128 stands for zero in the data rows.
Here are some points:
[ 94 157 162 102 147 104 107 173 119 195 160 121  45 174 121 157 121 162
 111 150 179 110 172 148  78 151 115  87]
[ 65 113 142 255 157  42 166  70 148 114 123  36 131 205 104 134  51 141
 164 162 148  83 185  86 107  77 159 158]
[194 169 170 255 117 130 163  71  84  10 112  86 168 163 141 172 130  67
 136 161 139 146 121 145 138 128 186 166]
[ 56 113  98 254 120 122 156 119 131  97 119 111 255 181 118 133 121 155
 175 183 109 173  95  62 169  80 152 223]
[208 121 146 126 131 121 145 161 130 187 130 149 134 190 171 166 103 194
  97 163 133 156 122 130 136 156  84 142]
[234 176 137  23  83 152  19 194 125 156 185 115 224  91 150 172 175  66
 146  58 177  82 166 179  73 144 119  25]
[140 127 163 255 118  85 140 101  76  77  62  53 182 181 146 134  66 131
 147 166 118 142 125 111 183  97 178 191]
[231 180 174 221  82 211  78 200 102  99 130 153 255  88 162 143 174  72
 164 128 127 161 130 174 126 166 123  81]
[202 152 214 250 137 142 139 107  69  38 108 120 175 168 159 177 100 146
 117 141 144 189  76  97 170 150 150 177]
[  0 182  84 255 173 113 146 181  48 154 120 118 195 190  33  49 114  92
 179 184  71 137 141 128 117  86 115 122]
[182 156 181 213  66 171  69 180 126 156 132 120 255 134 171 166 135 150
 154  65 189 111 140 115 175 180 150  73]
[ 80  17 138 199 104 102 184  74 151 137  72 148 134 143 140 131 107 175
 117 119  86 110 132  68 255  81 163 184]
[144 113  92 153 129 186 163 145 105  87  92 179 234 137 137  89 154 146
 165 127 111 176 112 130 171 170 153 167]
[ 21 105  68  16 168 146 168 133 157 130 103 186  13  66 127  72 195 164
 105 119  95 174  88 127 151 139 102 138]
[172 217 155   0 135 140 114 150  74 169 183 136   0 156 110 167 160 116
  60 153 170 124 128 194  40 133  60  86]
[ 23 130  45 130 164 114 153 174 113 154 114 173 255 152  52  25 134 173
 162 149  66 134 128 118 154  93 103 127]
[207 107 155 156 139 175 144 167  84  53 107 173 201 132 144 117 138 159
 136 118 137 172  99 164 211 165 137 120]
[214 191 169 210  72 180  47 222 115 133 164 137 255  85 155 141 199  60
 169 101 119 137 128 147 145 187 117  45]
[160 191 151  58 154 154 153 133  40  88 128 130  11 191 132 140 154 132
  86 197 155 176  80 176  89 150 111 165]
[ 93 105  75  11 155 122 147 147 178 201 152 170  32  80 119 105 175 155
 118 112 128 133 118 140 103 117  68 116]
[161 126  81   0 178 145 139 169  90 171 152 189  60 121 116 109 134 179
  74 148 110  75  95 197 105 151  54  34]
[137 228 139 242 122 137 124 135 110  88 134 139 117 105 126 144 174  55
 118 170 159 201 127 149  69 120  93 140]
[114 124 154  82 144 114 169  96 137 118 134 151   0 150 141 147 114 152
  83 169 121 166  45 136 124 130  86 196]
[212 143 197 173 143 123 106 169  90 174 189 109 148 233 144 189 120 137
 114 199 192 129 140 163  81 151 104 128]
[187 183 134  57  69 191  76 186 142 149 156 133 246  44 153 133 178  51
 148  72 136 115 157 171  74 142 128  17]
[106 100 153 241 125 110 149  81  91  86  54  95 175 179 126 126  85 140
 153 163 143 107 113  92 196 134 165 176]
[255 215 167 238  55 192  61 193 109 118 163 118 255  82 164 152 168   4
 138 114 137 170 163 147 117 160 147  37]
[135 194 117   0 154 109 138 150 126 172 174 145   0  98  85 127 172  93
  78 147 153 128 129 166  51 124  49  53]
[  0  96 103 255 114  95 124 111 128 144 116 102 189 159  86  90 101 122
 122 138  92 149 176  95 164  35 155 168]
[  0 125  55 135 175  47 161  99 156 136 160 131  49 124  29  59 115 133
 119 136  58 116 146  82 102  36 134 121]
[188 172 151 122 173 170 145 205  34 198 132 165  80 208 112 120 110 173
  68 176 175 173  91 147  95 147  49 109]
[  0  94  36 222 145 108 200  83 155 125  80 154 202 104  61  53 112 176
 136 117  38 140 124  71 184  76 146 167]
[219 184 150 171  84 204  78 214  94 163 151 170 255  69 148 150 186  86
 116  85 144 159 141 172 131 167 126  11]
[181 164 173 154 141 155 161 120  59 148 148 149   0 199 170 128 132 164
  65 176 137 171  82 161 125 155  86 182]
[213 114 192 226 117 147 144 154 100 107 103 161 167 194 189 159 106 205
 125 122 136 161  78 105 221 185 172 196]
[194 111 130 244 150  96 158  65 130  44  84 101 127 140 146 143 105 136
 160 161 140 150 102 110 178 149 196 214]
[  0 109  49 240 132  95 193 130 139 148 104 187 202 144  58  51 121 211
 144 154  43 196  98  46 188 102 119 204]
[201  96 115  37  42 122  93 183 185 194 147 137 173  28 137 118 145  91
 147  26 123  95 185 148 120 145 140  12]
[255 142 167 153  30 194  49 233 132 173 139 147 255  64 185 132 158 100
 168  66 155 139 148 150 172 183  94  46]
[164 141 118  78 130  75 131  74 175  46 116  62  14  99 110 155 119 111
 166 117 136  60 159 123  67 102 191 119]
[209 141 146  10 100 182  23 202 138 217 175 159 237  49 134 138 133 103
 139  42 150 100 141 152  86 195 113   0]
[151 102 110   0 117 160 111 155 182 172 147 174 114  67 168 120 175 163
 133  80 133 111 106 113  98 167 119 134]
[ 99  85 104  46 164  86 148  99 108 148  36 122 195 149  91 105 101 159
 144 113  96  58 134 122 145 115 158 126]
[198 184 149 104  63 176  63 179 140 141 181  99 241  38 153 156 187   8
 150 105 125 126 155 170  82 130 146  18]
[131 153 108  16 151 164 115 163 152 174 149 210  97 103 123 116 150 144
  96 122 138 168 112 168 100 168  46  58]
[247 118 181 162 116 168 164 153  44 177 110 186  74 195 175 131  98 190
  90 170 131 184  55 122 175 175  59 150]
[223 126 184 216  85 183  75 205 116 174 116 152 255 142 161 140 122 166
 172  77 167 160 141 108 182 186 141 104]
[157 143 173 255 116 105 162  75 103  49  78  84 103 183 159 174  94  79
 141 174 130 147 112 118 146 117 207 200]
[122 153 128 255 132 122 149 171  71 143  93 132 200 171 105  89 135 140
 139 178  99 159 155 121 159  91 123 121]
[203 157 141 196 130  88 116  60  96   0 150  80 175 136 132 153 112  68
 138 123 111 117 165 161 110 112 217 140]
[143  46 130  72 148 142 156  77 160 116 116 164 169  65 172 122 106 208
 154  76 119  93 131 121 190 168 159 152]
Here are 12 more points, each followed by its number:
[ 71 165 129 157 127 145 172  79 116  81 151 135   0 129 120 135 150  80
  73 159 136 188  62 162  98 106 106 194] 0
[100 175 144  54 137 141 106 140 125 148 161 126   0 130 129 168 127  77
  60 126 170 124 158 179  71 109  83  91] 1
[  0  27  24 222 152  83 202  74 201 116  55 147 202 118  96  82  92 194
 164 134  62 171 120  65 237  87 143 195] 2
[139 150 115  13 107 151  63 174 171 178 151 141  92  47 102 117 213  77
 172  61 173 110 173 188  73 130 113  49] 3
[230 123 170 104 152  89  92  85 126 111 111  11 146 165 126 168  86  91
 126 115 159  32 156 128  87 102 145 104] 4
[105 211 164 249 109 189 108 184  93 110 184 149 145 154 133 163 170  83
 119 160 146 220 110 159  81 138 117 159] 5
[ 66  48 136 238  95  83 168  46 175 104  84  89 160 131 146 107  92 142
 136 138  95 141 141  72 197  81 166 215] 6
[195 162 113  85 154 115 149  56 141  32 112 115   0 116 126 150 134  65
 105 138 111 117 133 158  99 130 162 142] 7
[ 23 193 118  75 135 124 138 128 125 124 173 161   0 134  98 132 174  84
  86 172 116 163 116 171  54 132 110 144] 8
[117  65  80 129 167  98 151 112 118 178  59  93 129 162 116  56  94 184
 172 143  87  54 126 110 129 121 124 108] 9
[196 147 150  47 177  99 130  95 113 128 104 106  57 124 144 166 113 152
 140 120 152 102 144 164 100 151 134 116] 10
[191 169 154 185  19 165  90 146 153 126 138 124 255  79 172 143 138 108
 112  63 150 161 165 120 147 125 146 139] 11
Which of these numbered points is nearest to each point below, ignoring the direction in which the first points spread most? Its number follows each.
[ 62  49  62 128 165  79 176  83 111 145  58 102 138 139 108  80 100 160
 132 141 100  67 122 122 151 117 148 137] > 9
[  0  79  29 190 160 129 199 126 162 145  80 164 187 125  65  25 143 196
 135 170  55 183  92  84 204  96 125 176] > 2
[228 137 169  70 178  87 119 124 127 111 129 108  69 154 121 168  98 141
 133 147 162  91 151 163  70 136 130 107] > 10
[116  48 143 136 120 103 175  61 160  98  78 109 143 130 131 133  71 191
 121 100  95 114 127  56 227 123 186 183] > 6
[  0 107  23 126 136  74 175  76 194 141  95 132  67  80  62  65 120 138
 148 124  82 109 155  65 128  38 143 132] > 3
[  0 150  96  29 151 139 123 121 157 143 162 156   0  82  96 154 167 104
  98 126 146 154 113 147  40 128  86 123] > 8
[161 119 113   0 115 141 102  61 156 113 144 127   0  66 138 149 161  83
 101  96 159 124 117 151  79 156 106 108] > 7
[  0 124  44 213 168  87 162  89 180 142 150 138 105 126  34  95 142 119
 144 136  84 126 181  92  99  56 112 146] > 3
[227 190 185 225  62 182  75 134 135  82 151 103 237 102 202 184 166  84
 152  86 176 154 103 145 119 165 159 131] > 11
[ 91 177 139 114 135 165 150 114  89 102 135 171   0 152 152 137 149 102
  48 177 146 217  37 145 129 153  76 240] > 0
[167 190 165 113 100 145 148  72  97  75 140  98   0 152 160 164 158  70
  54 191 148 204  71 135  93 108 105 223] > 0
[193  72 133  97 117 142 152  89 160  51 119 154 178  93 173 137 117 137
 149 105  98 123 104 117 203 160 181 133] > 6
[115 172 130  34 136 178 112 200 125 122 192 143 182  58 121 142 185  30
 150  93 123 120 187 178  60 141 115  10] > 3
[143  33 135 227 130  94 150  89 171 114  31 128 203 147 170 126  66 199
 139 113  98  94 120  82 241 147 158 202] > 6
[ 38 199 112  94 118 144 143 113 160  97 175 154   0  90 102 156 183  52
 108 156 150 163 124 172  75 107 110 133] > 8
[183 135 184 234  92 165 107 179 177 137 124 154 233 122 175 149 137 156
 103 113 161 195 140  85 170 156 133 169] > 11
[154 185 163 204 112 172 115 165  92  99 162 150 229 165 154 165 161  74
 134 175 134 204 104 152 118 160 109 160] > 5
[ 60 184 107 154 132 108 141 105 163 111 180 143  44 158 107 144 165 101
 128 169 140 168 128 133  51  86  87 172] > 8
[150 128 168 163  99 171 170 141 142 130 112 168  15 165 177 172 137 154
  61 183 130 219  88 135 200 132  69 238] > 0
[162  85 130  84 113 141 108  78 189  88 113  58 167  96 138 135 127 113
 164 127 123  93 139 120 124 142 200 137] > 6
[  0 127  24 141 182  77 189  79 194 114 128 124  69 116  35  45 145  99
 152 146  47 142 135 104 102  54 134 143] > 3
[  0  82  50 199 118 102 181 115 182 123  93 159 231  89  53  39 136 155
 149 126  12 145 118  87 212  73 139 176] > 2
[134 146 137 105 162  99 110 138 122 188 179 111   0 153 101 139 143 114
 112 154 174  94 185 171  53 125  87  56] > 1
[ 91 106  93 160 146 128 145 153  87 151  68 130 180 145 121  83 111 157
 149 149 106  96 128 126 156 101 122 121] > 9
[120 180 132 136 149 154 155 150  77 117 138 172   0 160 129 104 135 118
  83 184 107 172  62 151 133 138  92 193] > 0
[  0 127  16 205 151  34 189  14 166  94 112 119  96  79  33  78 152  75
 133 131  31 151 137  85 107  35 123 164] > 3
[175  13 125   0 157  93  92 139 144 173 127  88 243 124 115 111  97 153
 147 110 151  16 152 127 116 153 146  81] > 9
[  0  63  24 219 144 107 180 113 167 142  78 192 199 109  58  27 134 180
 143 114  42 146 115  73 183  70 131 179] > 2
[184 234 158 125 128 177  53 187  87 153 190 138 236 119 120 152 170  56
 123 152 162 138 145 203  60 127  96  39] > 5
[239 106 143   0 148  97 114 121 152 105 143 125 147 113 135 175  98 150
 130  83 131  90 164 147 132 130 156 125] > 10
[199 192 174  73 170 128 121 126  68 171 157 115   0 173 111 156  97 101
  62 181 174 124 122 175  40 141  64 109] > 1
[  0  56  36 176 119  97 165 106 181 129 118 161 202 111  82  54 112 168
 121 100  40 131 144  31 201  48 135 141] > 2
[119 115 130  68 123 170 130 195 113 180 140 215 226  96 129 120 161 146
 141 121 145 158 101 174 124 180  53  68] > 2
[150 103 160 223 144  66 136  34 152  66  90   0 125 158 114 157  75  73
 143 144 127  52 143 100 120  89 211 196] > 4
[255 207 182  46  62 141   4 170 118 156 194  47 198  73 120 167 152  40
 121  87 180  68 189 152  25 125 156   0] > 4
[  0 150 100 255 115  36 186  64 179 123 123  96  95 138  45 123 114  84
 156 162  95 113 184  66 105  26 172 210] > 3
[  0 115  60 255 149  40 178  65 176  97 136 104 122 134  45  78 109  97
 163 153  75 149 180  45  98  31 162 185] > 3
[ 57 160  76  84 148 145 156 113 188  86 163 156 117  64  64 121 185  68
 140 112  95 144 146 167  61 127 130 104] > 3
[ 74 195 148 147 136 155 133 111 128 116 153 129   0 155 130 166 152  90
 100 176 165 199 114 140  81 127  68 178] > 0
[124 144 145 123 139 132 125 166 109 201 160 159  68 168 108 151 117 148
  98 120 173 126 138 166  68 147  76 104] > 1
[169 181 150 255 132 163 145 128 102  40 158 130  69 158 132 169 150  98
 142 182 140 200  98 152 114 139 154 207] > 5
[180 100 168 233 140 102 143 114  76  88  93  37 143 211 134 140  39 141
 153 186 132  91 152 119 140 129 202 162] > 4
[135 143 159 230 124 132 128 143 109 129 160 151  82 194 174 155 123 150
 124 179 165 199 116 117 139 151 102 189] > 5
[206 163 171 255  98 100 153  82 118  39 144 112  80 171 149 187 114 101
 136 154 154 136 128 115 104 107 198 174] > 7
[140 173 161 142 125 161 122 223  78 187 155 171 146 171 137 146 157 140
 111 146 174 170  95 156  96 161  37 111] > 5
[160 167 183 226 105 217 109 201  71 139 136 153 228 103 136 128 171 107
 136 141 135 194 101 169 138 177  94 116] > 5
[174  93 142 120 157  91 139  82  93  89 108 106 127 177 164 163  54 166
 122 128 127 109 128 104 160 168 120 156] > 10
[157 102 167 251 149  31 147  39  80  89  90  37 137 215 149 168  32 127
 150 192 125 117 128  93 143  95 193 207] > 4
[161 149 154 105  19 139  86 168 174 183 156 136 204  53 158 148 156  87
 145  61 155 106 146 150 141 147 141  62] > 6
[  0 100  50 179 173 116 161 169 143 173 127 155 199 156  58  46  92 198
 140 173  84 147 117  83 165 100 113 135] > 2
[186  72 134  51 174 147 117 123  69 123  82 147 255 161 145 111  87 186
 147 101 129  45 110 142 178 187 138  95] > 9
